One turning vector, and how many steps it has turned
The counts run from 0 to 329.
[142 150 123  84 133 112 130 139 126 124 152 133 137 196 118  94 133  95
 129 138 112 120 124 150 159 142 149 120 134 169 157 207 148 134 139 157
 150 127 115 174 199 148 121 172 155 150 111] -> 226
[106 105 129 124 130 105 142 161 147 185 101  86 161  94 102 120 136  94
 114 143 106 123 146 179 143 152 116 162  78 135 104 150 143 130  92 103
 151 126 123 182 109 151 127 145 147  97 152] -> 76
[ 99 124 118 153 138 118 145 156 163 181 147  95 124 107 102 139  96 111
 177 155  92 135 114 186 143 136 122 106 107 156 108 101 137 140 128 118
 107 150 114 164 130  86 156 135 135  82  66] -> 25
[ 88 110 142 121 151  84 155  84 122 175  89 122 132 147 110 128 165  84
 135 179  87 113 125 149 153 143 129 112  88 127 149 141 140 101 146  79
 132 129 136 143 161 184 157 122 120 103  93] -> 86
[132 130 135 130 124 139  78 177 125 105 154 113 162 149 103 143  97 139
  93 122 104 205 104 156 131 156  98 135 104 130 110  84 134 136 104 126
 149 168 142 154 120 172 127 143  87 123  99] -> 180
[132 127 160  99 107 146  51 161 133 106 164 114 154 139 121 127 116 151
  78 105 115 183 137 143 112 151 127 144 113 128 116 111 147 123  76 169
 167 146 158 134 114 174 122 153  89 125  91] -> 184
[ 79 131 119 105 155 100 149 128 104 196  86 134 168 153  75  98 163  89
 117 165 138 103 106 162 161 143 136 147 102 137 124 177 170 112 112 114
 121 140 105 170 169 144 142 115 156 116 136] -> 88
[115 103 166 114  89 100  97 135 127 135 175  87 102 180 118 143  80 140
 113 122 117  91 130 121  89 140 130 142 114 125 106  85 104 155 164 163
 120 152 151  75 133 188 117 131 100 156 117] -> 315
[121 117 131 141 151 129 110 132 113 147  83 107 162  95  89 107 157 139
 115 135 133 153 143 156 180 134 155 141  94 151 107 128 104  83  68 156
 147 116 107 177 151  76 153 130 134 114 150] -> 140
[ 87 118 162 144 131 109  92 125 121 154 129 104 125 143  78 143 110 166
 105 136 135 108 105 126 104 134 111 156 113 109  95  42 118 141 142 148
 108 178 138  81 128 169 131  95 106 135 128] -> 52
[113 109 140 134 132  95 136 160 121 128 118 170 150 167  82 107  91 165
 121 177  85 159  96 135 165 128 119 118 116 144 165 142 109 136 135 181
  88 145  98 138 186 109 138 132 101 167 130] -> 165
[ 94 146 169 145 116 112 130 149 168 160 137 150 129 131 120 126 107 149
 160 162  67 163 148 127 151 128 143 118 122 124 162 140 148 137 110 171
 122 113 119 103 161 120 130 141 118 111  28] -> 159
[153 158 103 167 125 161  73 136 128 119 139  65 144 109 121 113 114 161
 122 102 159 141 139 143 176 150 129 113 113 158  74  85 107 129 129 151
 151 128 137 159 141 113 116 142 150 144 151] -> 257
[154 158 143 133 122 141  77  93 101 113 144 106 101 179 126 101 134 150
  96 100 154  97 140 100 136 122 176 123 138 147 136  95  91 132 155 182
 133 133 153  96 174 119 122 134 132 172 139] -> 251
[100  81 167 106 105 130 124 118 120 134 150  79  95 138 132 142 122  93
 103 121 127  87 159 142  89 159 154 141 111 144 125  94 108 143 139 128
 147 141 180 100 122 180 125 131 126 117 159] -> 328
[101 113 106 112 124 143 124 162 158 179 196 112 114 121 112 129 133 112
 157 124 130 118 135 168 136 159 140 137 130 166 101 161 150 114  90 187
 111 169  93 145 156  83 123 145 140 107  67] -> 287
[ 94 131 174 126 122 118 159 112 148 122 112 139 107 149 118 109 154  99
 124 130  84 118 169 109 131 161 181 124 130 164 139 190 110 136 134 157
 153 100 122  89 201 161 116 164 164 136 148] -> 212
[ 86 107 181 113  92 101 107 154 144 165 120  76 149 105 111 129 130 124
  97 114 136  95 172 169 127 152 119 189  98 135  90 151 133 141  84 145
 153 114 119 132 104 150 108 148 136 106 164] -> 67
[106 131 117 166 135 114 138 145 138 164  93 143 175 124  85 105 126 164
 130 161 115 157 134 152 195 147 122 130 103 149 118 155 116 105  76 168
 119 109  71 155 171  79 127 113 134 131 110] -> 153
[ 98 124 161 168 149 142  89 122 126 110 126 107 134 126  88 145 145 125
  96 113 118 171 139 113 112 180 148 145 104 137 106  72  94  94  90 133
 168 147 157  85 146 213 147 130 110 123 146] -> 194
[149 116 134 118 118 135  88 194  98 115 154 131 183 146  97 129  97 151
  91 145 132 186  95 158 140 145 101 141  95 123 111 118 139 123  97 152
 126 168 127 169 138 143 126 141  73 156 137] -> 179
[109 111 130  97  91  95 101 126 105 142 187 108 101 200 130 118 102 145
 134 165 140  94 124 136 128 144 115 128 133 133 111 132 117 137 147 194
  97 162 103  90 173 141 112 112 106 176 108] -> 303
[117 101  95 110 123  98 124 154  95 182 153 122 132 174  79 114 115 135
 131 162 146 127  84 176 155 129 115 131 117 133 112 110 138 122 127 161
  79 181  93 164 158 100 143  93 112 131 127] -> 36
[130 149 131 182 140 149 100 112 148 122 119  91  92 123 106 131 122 154
 133 105 134 130 141 105 146 152 173 123 126 156  84  52  72 138 149 165
 147 141 165 105 162 122 140 142 142 138 155] -> 259
[128 126 130 114 136 108 116 124 128 160 112 132 155 118 135 112 146 147
 126 161 102 157 171 146 195 126 143 112 111 146 146 190 123 101  83 165
 138  93  89 143 154  76 126 136 108 113  95] -> 149
[ 81 126 105 121 126 120 124 143 128 178 193 129 114 167  79 122 107 158
 153 130 142 112  98 150 132 153 111 150 150 149  98 126 137 124 122 190
  91 180  82 116 162 114 124  99 117 155 108] -> 299
[ 95 113 120 156 155  96 146 127 118 155  98 146 132 121  96 101 147 154
 143 168 100 147 115 126 201 131 149 127 115 137 152 149 108 106 112 165
 100 125  79 120 191  86 150 130 122 139 134] -> 152
[129  86 157 128  95 102 109 130 118 121 163  85 133 160 134 145  77 127
  95 161 113 106 134 146 118 161 120  90  81 119 109  69  95 150 173 120
 136 134 176 110 131 191 134 117 108 138 162] -> 319
[108  86 153 133  94 100 119 150 109 150 101  78 160 139  84 122 115 140
  91 150 140  96 145 148 149 160 119 160  87 113  82 119 111 127 121 139
 120 142 133 134 119 170 118 107 119 133 219] -> 62
[120  94 154 133 112  97  89 103  99 148 160  75 125 162 120 155  87 154
 125 174 138 148 115 157 138 125 105 111  85 110 118  60 115 112 150 127
 111 135 146 105 130 165 125  86  82 136  89] -> 47
[134 123 118 122  85 122 104 128 129 140 196  90 142 180 144 140  76 142
 144 157 135 130 138 166 145 148  95  88  97 126 105 118 137 139 150 137
 113 139 113 114 150 162 103 113  93 149  60] -> 305
[135 154 134 171 124 106 111 178 154 137 135 133 170 141  95 129  68 166
 147 167  84 191 100 153 150 131  92 127 108 123 123 121 139 154 108 140
 126 159 118 154 159 129 136 140  96 128  61] -> 167
[125 168 159 104 117 102 100 104  99 143 103 131 135 199 100 100 104 140
  94 146 129  75 120  97 161  57 128 144 125 128 158 127 137 151 165 161
 130 122 137 139 162 146 120 149 125 159 134] -> 109
